The rows of R fall into a few groups and each row is roughly a mix of its group's hidden directions.
R:
[[-31 -32 -42 -26  14  31 -34 -20  45  45 -17  26]
 [-16 -50 -11   2  16 -13 -41  38 -25 -64 -30  -6]
 [ 50  21  -8  55 -27 -25 -13 -30 -33  22  17  43]
 [-18 -23   3  43  20  -6  45 -39  53  13  32  39]
 [ 26 -34  -6  -1  35 -14   1  49 -16 -55  -6  56]
 [ -2  22 -15 -23  -2   5  13 -13  20  99  17 -12]
 [ 54 -11   7 -34  32   7 -23  -3 -68   0 -17 -38]
 [-50 -47  21 -10 -23  45   8  50 -27 -26 -12  15]
 [-26 -68 -33  13  -4  28 -21  43 -40  24 -10  15]
 [-31 -41 -33 -57   6  22  11  -7  39 -29  15 -44]
 [ 37  -9 -31 -64 -15 -13 -46  22 -39 -12 -19 -25]
 [  2  41  14  -7 -19  29  40 -24  46  52  43  11]
 [-48 -28  -9 -54  25  22  23   6  33 -24   5 -52]
 [ -1  41  -1 -11 -16  24  28 -26  37  77  29  -1]
 [ 15  43   9  72 -40   9  -7 -12 -46  18 -14  15]
 [-13 -13 -57 -15  17  48  -3  61 -14 -24   9 -35]
 [-60  18   5  41 -16  23  27   2  65  -4   9  28]
 [-37  -6  57 -22 -28  -3  -9  12  17 -71  16 -23]
 [ 47  13  14  25  -1 -50   6 -64  38  22  19  -4]
 [-40 -22 -59 -32  19  45 -35  15 -29   9  11  28]
 [-44  -3 -35 -31  10  55  -9  58 -29 -24 -10  -5]
 [ 21  13 -16 -55 -16  20 -37  35 -37 -35 -30 -39]
 [ 17 -42   3 -15  30 -54 -13  28 -48 -45 -25  15]
 [ 50  41  15 -29  40 -54   1  32  -1 -27  26   1]
 [ 39 -32 -21 -55 -14 -27 -56  34 -26 -13  -9  -7]
 [-32  10 -20  28 -19   5  33  -9  78   8  -9  45]
 [-42 -24  19  48   3 -27   7 -13  39  33  43  42]
 [ 32  50  44 -35  19 -41  17 -13  24 -37  32  11]
 [-17 -31 -12 -20  22 -13 -40  28 -52  28  -1  62]
 [-13  39   9 -14 -27  21  26 -34  37  67  33 -15]
 [-47   0  11 -22 -22  51  27  18  19 -40 -28 -50]
 [-29   6 -10 -41 -27  -4 -73  29 -39  24  -5 -24]
 [ 15 -33 -24  13  35  10 -13  56  -6 -51 -14  52]
 [ 45  64   0   9  25 -59 -11 -22   1  29 -20  -5]
 [-37  -3 -20  21 -32 -14  21   2  77  -4  15  46]
 [-19  30 -10  13 -27  45  26 -49  46 -14 -10 -50]
 [-20  10  53  69  34  17  42 -19   8  17  12  10]
 [-23 -12 -33  -6 -11  65  22  25  20 -41  13 -52]
 [-10  -7 -40  25  14 -18  -8 -60 -26  25  61 -25]
 [-20  49  17 -10 -44  19  19 -51  26  45  20 -26]
 [ 15 -41 -24   5  39   3 -13  61  -6 -43 -10  48]
 [ 23 -35 -46 -29 -12  -3  24 -53  28 -28  49  -7]
 [ 33   7  -3 -36 -41 -43 -38  47 -40 -25  -8 -17]
 [-38 -15  44 -50  50 -17 -10  48  24 -12  -9 -10]
 [ 40 -25   8  16  33 -27   9  27 -31 -66 -11  41]
 [ 36  33  38   7  21   9  10   5 -72  -8 -19 -46]
 [-57 -14  43  -5 -37  48  23  24 -12 -30 -33   3]
 [-54  -2 -24  19  -7   6   4 -27  59  48   5  39]
 [ -3 -38  -9   7  17  -5 -28  41 -22 -78 -26  24]
 [  3  41  21 -12 -22   5  37 -42  26  65  34 -12]
 [-46 -44 -35 -18  -2  60 -11  44 -26 -13   2   5]
 [-24  38 -37 -30  22  38  -9  59 -28 -23 -23 -23]
 [  7  30  -8 -33  -2   8  30  -6  28  84  29  23]
 [-14  32  54  29 -19  -6  48 -34 -15 -44  30 -17]
 [-44  -7  36 -50  36  13  32  34  30 -25 -18 -30]
 [ 26 -13 -15  29  31  39  14  47  28 -30  18  59]
 [ 27  44 -23 -19  23 -21 -10 -69  37   9  38   6]
 [-33 -37  33 -26  -1   1 -14  42 -46  -6  -4  61]
 [ 66  14  -9  37 -49 -11   3 -28 -11  -7   8  51]
 [ 18 -53  -7  18 -11 -14  -5 -62  30  26  49  23]
 [ 37  36  16 -18  -9 -15  -3  13 -76 -16 -13 -48]
 [ 51   1  11 -31  17  -1 -33  16 -69   9 -32 -33]
 [-39  22   9 -15 -39   7 -10 -42  14  49   6 -61]
 [-23  23  16  54 -39   2 -65  11 -44  10  -6  -6]
 [  3   6  -9 -47 -32 -12 -65  46 -40  -2 -16 -23]
 [-16 -32  -2 -60  38  -9  40 -15  40 -28  31 -25]
 [ 54  14  49  19  -4 -35   4  41 -49 -26 -11 -15]
 [ 15 -41   9 -59   3 -26  -3   0  46 -51  32  15]
 [ 31  44  50  52 -37 -11  16  -6 -27 -16  -7  36]
 [ 30  17  51   7   3  -4 -31  53 -56  -7 -28 -24]
 [-43 -38 -30  32 -35  62   3  -7   0  17 -30 -25]
 [  5 -26  14  10   5 -24 -16  13 -36 -90 -25  10]
 [ 29   9 -30 -48  44 -10  -8  11  14 -32  68   7]
 [ 28  11  17 -27  22  24 -16   5 -73 -18 -12 -56]
 [-44 -29 -21 -39  -4  25  17 -22  25 -38  26 -58]
 [-36  35  13 -27 -45  15   6 -40  28  50  20 -35]
 [ 66  23  15  24   1 -31  40 -24  -6   5  10  57]
 [ 22  -3 -34  22 -53  14  24 -63  -4 -28  39 -12]
 [ 29  37 -19  61 -41  27  12 -13 -34  29 -30  16]
 [-55 -38 -27 -19 -17  74   3  10   1 -23  12  -1]
 [ 52 -18 -23 -51 -19 -33 -44  34 -27  -6 -27  -3]
 [-49  19   1 -36  11  19 -29  29 -51   4 -34  47]
 [ 11  10  17 -32  14  31 -36  20 -67 -15 -14 -55]
 [ 36 -13 -31 -65 -10  -3 -49  21 -36  -9 -24 -24]
 [-28  37  66  31  41 -30  -5  23 -33  21  -3   3]
 [-21  43  18 -14 -43   1   9 -58   7  46   7 -44]
 [ 46  -2   1  19  26  -6  22  24 -16 -56  -5  68]
 [ -5  53  35  43   6  21  56   6 -28  19 -38  -1]
 [ -4  15  38 -12   2  -3  18  82 -29 -40 -27 -14]
 [-69   0 -32   4 -11  30   0 -21  62  23   8  25]
 [ 16 -18 -16 -36 -11  15  65 -36  38 -46  21 -14]
 [-14  35  19 -11 -30   4  21 -47  23  62  27 -41]
 [ 29  -6 -39 -64 -22 -26 -27  -1 -46 -20  12 -33]
 [-28 -31 -43 -10 -22 -15 -12  -6  69  19  11  49]
 [-29 -19   6  47  19   1  38 -34  55  21  26  41]
 [ 54  20 -36  49 -16  -4  12 -33 -27  40   1  36]
 [-36  13  22   9 -36  16  -6 -42  23  25  18 -73]
 [ 41 -14 -36 -61 -26 -36 -36  15 -36 -15  -3 -18]
 [ 23  16  37   2  13 -67 -21 -18 -22  35 -13  52]
 [-52   4   2  -5 -34  27 -21 -21  32  37  13 -64]
 [-57  -2  -6 -32  -4  58  -2  49 -30 -29 -20   7]
 [ 33 -24   1  -2  29 -33   2  30 -39 -60 -21  47]
 [-35 -26 -28 -33   0  33 -49  48  16  12 -40 -25]
 [-26  27  14  15 -32  36   8 -39  41  39  29 -49]]

In each list below, one row fits none of the groups, and each other row fits one group, some only roughly. Which row is it?
- j18: [-10 -45 -55 -11  22  14 -33  54 -37  21  12  18]
- j536: [-13 -41 -30  -6  22   2 -28  71 -51  12 -14  11]
- j565: [ 33  46  49  46  -3 -21  45 -12 -24   1  -2  35]
- j328: [ 38  11  54  -1  13 -76  -5  -4 -12  14   7  38]
- j865: [ 53  13 -51  35 -20  25  38 -32  -8  28 -11  29]
- j583: [-28  19 -29  -9  -9  45  -8   3  46  72  18 -15]
- j921: [ 48  46  23  34   1 -57   9 -33  17  21 -21 -22]
- j196: [-35 -29  30 -23 -28  48  31  -8  27 -52  34  -2]
- j971: [-47 -40  38  46  39  10  25  18  35   3 -25  20]
- j987: [ -2   4  35  63  26  -3  61 -17  38   3   2  28]
- j549: [-20 -29 -18 -56  33  17  50  -8  41 -20   9 -37]
- j895: [ 37 -12  27   5  10 -52  -4 -59  23  25  38  32]
- j346: [-25 -12   1 -30 -31  30  39 -23  21 -59  17 -48]
- j647: [-16 -45 -30 -14  12  21 -16  79 -40  -7  -6   7]
- j655: [-14   6  22  42  29  12  67 -44  19 -19  39   5]
  j971
- j466: [ 43  -9  58  -4   7 -66  10  -7   9 -11  34  31]
- j917: [  4 -51  18 -30   9 -38 -45   3  -8  43  12  53]
- j786: [ 23 -10  19 -23   0 -19 -65  39 -56  27 -22 -15]
- j495: [ -1  37   2 -26 -48   0 -41  61 -18 -13 -38 -20]
- j344: [ 41  28 -11  31  29 -18  57 -40 -19  36  16  25]
- j341: [ 36  11 -46  46   3 -13 -22 -21 -32  61   5  27]
- j59: [-53  20 -23  28 -26  -4  37 -24  59  14  18  31]
- j810: [-31 -17 -60 -36 -15  31  -9 -12  65 -10  -1  20]
- j134: [-31  13 -13  37 -57  29 -21 -30 -31 -21  17 -48]
- j106: [-21  -6   1 -66  31   6 -22  35 -27 -29  26  50]
- j601: [ 55  26  13  -3  36 -71 -10  38 -21   4   1   6]
- j113: [-40  -7   8  21 -45  50  19 -54  30  -3 -24 -27]
- j751: [ 14 -24   5  11  23   6  -1  40   1 -77   0  57]
  j917
- j461: [-12   2   6  35  13  21  18 -71  41  44  34   6]
- j15: [-48  -2 -14   3 -12  36   0   9  80   1 -13  41]
- j424: [ 16  19  58  -4 -12 -28  24 -60  42 -17  27  16]
- j746: [-47 -38 -12 -38  -4  43  -4 -25  18 -18  49  37]
- j660: [-42 -18  26 -42  32  -7  30 -10  24 -38  44 -42]
- j966: [-32   4 -44  17 -34  55 -31  12 -18  25 -37 -35]
- j703: [ 73   3 -41  21 -11 -13  14 -33  -7  30   9  46]
- j452: [-25 -34 -20 -63  44  12 -15  39  29  18 -24 -20]
- j104: [ 29  32 -17 -14  11 -10  16 -49  59 -22  41 -36]
- j955: [ 59  32  34  -9  24 -67  13   6  15 -17  26  -3]
- j238: [-20   0 -12  39  18  23  46 -39  60  18  -4  41]
- j221: [ 41  46   7  15  14 -52  -5 -61  24  29   3   6]
- j229: [-57 -10 -32   1 -23  17 -15   4  73  13   6  34]
  j461
- j133: [-21  31  42  -2 -39  12  23 -49  29  24  35 -42]
- j852: [-53  13 -10  -7 -23  76  20   1  13 -32 -18 -30]
- j137: [ 39  13 -14   9  12  -2  84 -50   4   4  18  11]
- j357: [ 57  10  41   3 -22 -33  25  -9  13 -38  14  56]
- j236: [ 17  42  28  18   2 -31   9  51 -31  -8 -60 -28]
- j438: [-42  15   6   4 -71  -3 -22 -28  28  33  11 -43]
- j684: [-21 -37 -35  30 -29  41   3 -60  32  26  15 -12]
- j598: [ 21 -17 -14 -13   2  12  24 -29  51 -36  71 -23]
- j800: [-24  -2  -7 -55 -12 -11   3   5  25  84  17 -15]
- j934: [-40  21 -30 -13  -9  71   9  25  -5 -35 -17 -42]
- j988: [ -6  45  18  -1 -25  20  36 -58  49 -25   4 -32]
  j438
- j649: [-18  -9 -28   2  11  18 -19  77 -52  10 -38  -9]
- j258: [-68   5   1  41  -2  29   9 -17  53  35   7  24]
- j52: [-25 -24 -60  16   0  47 -15  45 -27  16 -28 -31]
- j886: [-12  14  53  41 -46   7  37 -10  15  -8 -49 -32]
- j415: [-74 -12 -11 -23  17  35   8   7  12  -9  -4 -64]
- j593: [ 14 -10  26  22  -3   7  21  18   9 -84  23  48]
- j312: [ 22 -39 -42  15  49  -4 -25  53 -21  -9 -29  32]
- j679: [ 53  36  49  -6  14 -67  11 -12  15  -9  19   9]
- j575: [  0  25  24 -16  22   3  43 -41  45  64  18  15]
- j741: [-15 -14 -15 -27  27   3 -21  87 -43 -15   0   8]
  j575
- j663: [-26  24  51  67  -8   0  13  31  31  20 -20  29]
- j658: [ 14  37  47  39   2 -23 -28  36 -27  28 -29  44]
- j590: [-28 -35 -26   1   4  29 -13  74 -47   0 -30  -4]
- j561: [-14  -6 -49 -29  37   5 -46  36 -49  25  -1  30]
- j817: [ -6 -26  -5 -49  31 -15 -28  31 -34 -12  43  55]
- j891: [ 19  45  39  13 -18 -15  33 -55  48 -16  -2 -29]
- j451: [-32 -30 -23 -11 -12  12 -82  40  -5   7 -22 -20]
- j302: [ 42   9 -34 -51 -34 -27 -10  23 -28 -51  -2 -25]
- j34: [ 35  50  41 -13  33 -48  21 -16  28 -13  -6  40]
- j869: [-22  22 -30  22 -19  51  19   7   7  -4 -47 -65]
- j477: [ 10  -6  -4  19  10  29  -1  41   1 -80  -7  51]
  j34
- j484: [ 44  12 -35   3  22 -33 -17 -64  21  34  35   7]
- j176: [ 16 -48 -17 -23   9 -39 -73   9  10   5  28  29]
- j521: [ 30  50  21 -29  14 -18  26  20  31 -59  28 -28]
- j371: [-74 -15 -20   7 -14  15 -10 -11  58  13  35  25]
- j975: [-45  37 -12 -28   4  52   1  50 -32 -29 -28  -3]
- j733: [-11  47  11  68  -7  11  33 -29 -49  23   3 -12]
- j239: [ 28  41  63  15   1 -59  11  18 -14  -1 -38   5]
- j837: [  3  46 -18  26 -10   8   1 -68  39  28 -23 -38]
- j180: [  7  16  26 -56  34 -25  -5  31 -13 -40  31  52]
- j166: [ 39  -4  36 -19  11 -39  20 -25  37 -29  63  12]
- j120: [  7 -32 -48   6  32 -12 -42  44 -39  -9 -44  21]
- j372: [ 60   9  39   4   7 -57  24  -7  32 -23  37 -13]
- j885: [-22  -4  35  25  20  23 -13  26 -41 -76 -12  23]
- j322: [-10  15  -4 -30 -13 -28  -5 -35 -21  78  -9 -46]
  j885
- j545: [ 65  10 -21  26  29 -65 -16   0  -1  36   7 -12]
- j340: [ 43 -15  24 -23  10 -20   1   2 -65 -41  34 -37]
- j118: [-19 -28  19  49  41  15  18 -32  39  43  10  38]
- j972: [ 45   6   9  35 -26 -47 -28 -29 -16  -4  43  46]
- j963: [-31  23  26   0 -10  41  72  -6   6 -31 -20 -41]
- j399: [-44 -26  18 -40  -4  11 -55  51  18 -26 -22 -22]
- j950: [ 42 -30  52  10   2 -64  10 -13  13  13  31  33]
- j796: [ 51  26 -11   8  39 -68 -27   2 -23  34   4  16]
- j277: [ 39  25  -8  28  34 -14   3  17 -21  64 -29  47]
- j428: [ 27   8 -13 -48 -34 -26 -17  34 -37 -57  12 -31]
- j10: [-27 -14 -39  -5 -13  17  -8   1  80  20 -25  42]
- j757: [-16   4   8  48  29  20  47 -34  49  34  -9  37]
- j716: [-41  21 -18  49 -34   0 -14 -50  35  28  11  38]
- j8: [-19 -14  42 -34  -7  23  26  52  -1 -66  21   4]
  j716
- j844: [-24  30  -1 -36  19   7 -19  67 -49 -15 -33  21]
- j682: [-13  28   5  -5 -18  -6   5 -43   1  76   4 -56]
- j251: [-60  -7 -18   2 -30  63  -4 -51  10  15 -19   5]
- j123: [ 25  45  74  -3   5 -48  28  15   3 -26  -6   4]
- j901: [ 15  67  58   6  -5 -34  23  13   5 -22 -38 -17]
- j563: [-18   4  -1  75  40  22  38  -3  33  -4  31  24]
- j347: [ -9 -29 -65 -32  22  41 -17 -10  13  -7  57   7]
- j228: [ 18  14 -31 -62  -4  19 -34  -1 -57   0 -18 -41]
- j941: [-11 -17 -19  27 -32  36  15 -71  46  11  12 -27]
- j606: [ 23  62  22 -31  39 -48 -13  29 -31  -6 -14  18]
- j867: [-30 -70 -32  28 -29  54   5  23  -5   7  -6 -15]
- j945: [ 40 -14 -39   4  24 -39  15 -52  -2  21  54  19]
  j563
- j802: [-10  21   1 -65 -13 -26  17 -23   1  75  14   7]
- j401: [-23  -5  14  15 -30  50  40  37  12 -43 -12 -52]
- j985: [ -4 -15  12  45  28  -7  61 -48  26  -5  44  17]
- j839: [-55 -20 -11  30  -2  -3  21 -26  58   6  46  33]
- j776: [ -6  12   6  -2  -7  43  45  34  29 -55  -4 -55]
- j112: [ 15 -15  -4  23  12 -31  68 -38  41 -14  40  24]
- j204: [ 26 -50  10  17  13 -37 -17  46 -47  35  -8  34]
- j487: [ 17 -49 -19   0  35 -34 -29  40 -37 -44 -32   6]
- j969: [-31   6  34  64  25  15  25 -19  32  45  -3  32]
- j897: [ 12  -4 -13 -27 -77  15 -53  34 -19 -26   3  -2]
- j142: [ 20   4  -8 -45 -23   7 -57  58 -18 -26 -36 -16]
- j920: [  8 -15  49 -55  41 -30  22  32  38 -20  -8  22]
- j460: [-15  32  -7   4 -19  20   2 -37  23  78   9 -46]
  j897
- j654: [ 44 -44 -23  12  23 -49 -23 -14   0  35  46  27]
- j998: [-52 -15 -10   5 -35   0 -25  35  67  -7  10  38]
- j143: [ 45  35  -6   0  26 -58 -18 -51  15  31  17  19]
- j490: [-17  23   8  39   6  21  72 -43  42 -18  14   4]
- j410: [-21 -62 -35  -8 -13  48  -2 -28  23  -8  51  12]
- j515: [ 40  68  29 -15  29 -62  -5   0  -5  -1 -10  11]
- j740: [ 14 -60 -40 -20   1 -16 -44   5 -39 -16  13  48]
- j427: [ 30  19 -33 -59 -35 -17 -19  19 -37 -37 -12 -36]
- j303: [ 12  16   5 -34  12  31 -52  39 -52   0 -39 -32]
- j792: [ 26  41  46   2   3 -55   4 -57  25  10   4  28]
- j587: [ 25 -29  23 -56  42 -46  -2  17  31 -20  18  35]
  j740
- j880: [-56  27  46 -22  26  31  27  31  26   4  19 -36]
- j95: [ 22 -17 -32 -65 -23   0 -39  26 -23 -44   4 -31]
- j931: [ -8 -38 -30 -69  30  16  28  -1  40 -15   1 -36]
- j22: [-46  -1   4  49  26  24  26 -35  47  31  16  33]
- j472: [-17  -7   1  40  46   3  36 -63   9  43  24  21]
- j177: [ 24 -11  14  -7  15 -16  16  27 -13 -78  -6  60]
- j600: [ -2 -44 -42 -27 -35   5 -12 -37  25 -38  49 -24]
- j984: [-29 -24 -37 -26  20  37 -23  65 -38 -23   8  16]
- j831: [ 20  31 -26  46 -30  28  52 -51 -26  15   9  -7]
- j275: [-45 -75   4   5 -23  40  -4 -21 -13  21  13  35]
- j564: [-38 -43 -19  16 -40  65  13 -32  22 -13  17 -19]
  j880
- j40: [-23   5   9  48   8 -15  65 -36  30 -20  46  10]
- j773: [ 31  10  -7  16  32 -47 -25  49 -49  30 -35   3]
- j356: [ 26  21  26  49 -14 -38 -51   3 -37  20   9  44]
- j822: [ 46  -6 -22  33  41   8   6  41 -14 -26 -20  61]
- j272: [-23   4 -37 -40 -45  12  -7 -47  20  48  -4 -38]
- j937: [-26 -51 -29   1  -9  51   3  61 -25 -22  -2 -25]
- j76: [ 42  22  29 -12  17 -13  15  -3 -72 -28   3 -48]
- j982: [ 60  13 -23  44 -30 -17   9 -44 -23  13  21  40]
- j494: [-32  -5  51 -45  -2   8   2  47  34 -50 -20 -12]
- j268: [  7  27  18  17 -16  -3  26 -79  56   1  15 -14]
  j272
- j752: [-32 -56 -53   3   0  33 -34  -4 -25  38   4  29]
- j909: [  3  32  49   7 -25  -4  33 -61  48 -23  12 -18]
- j150: [-17 -25 -65 -18  10  23  26 -47  10   8  31 -46]
- j554: [ 16  36  55  -9  17 -50   1  47 -36  -3 -31  18]
- j109: [-18 -14  -6  33  39  -7  48 -61  24  31  32  21]
- j997: [-23  23 -16 -42   0  47  26  19  29 -59  22 -33]
- j244: [-43 -36 -21  16  12   1  19 -28  63   2  39  40]
- j288: [ 34   7 -38  26  30 -25  21 -50 -27  52  31   7]
- j99: [ 29  36  -3 -21 -28 -27  29 -10 -45 -52  20 -45]
- j187: [ 33  53 -18 -39  12 -52  -9  31 -19  17  -1 -43]
- j212: [  2  -7  24  21 -32   3  23 -79  53   3  22  -6]
- j617: [-15 -13 -37 -10  25  15 -30  70 -55  11 -20  14]
- j779: [-71  16  27   7  11  26 -14  30 -19   3 -25 -57]
- j117: [ 24 -11 -45 -70 -12  12 -41   1 -25 -28 -11 -33]
- j870: [ 14  22 -13  65 -42  -2 -47 -24 -43  24  10   9]
  j187
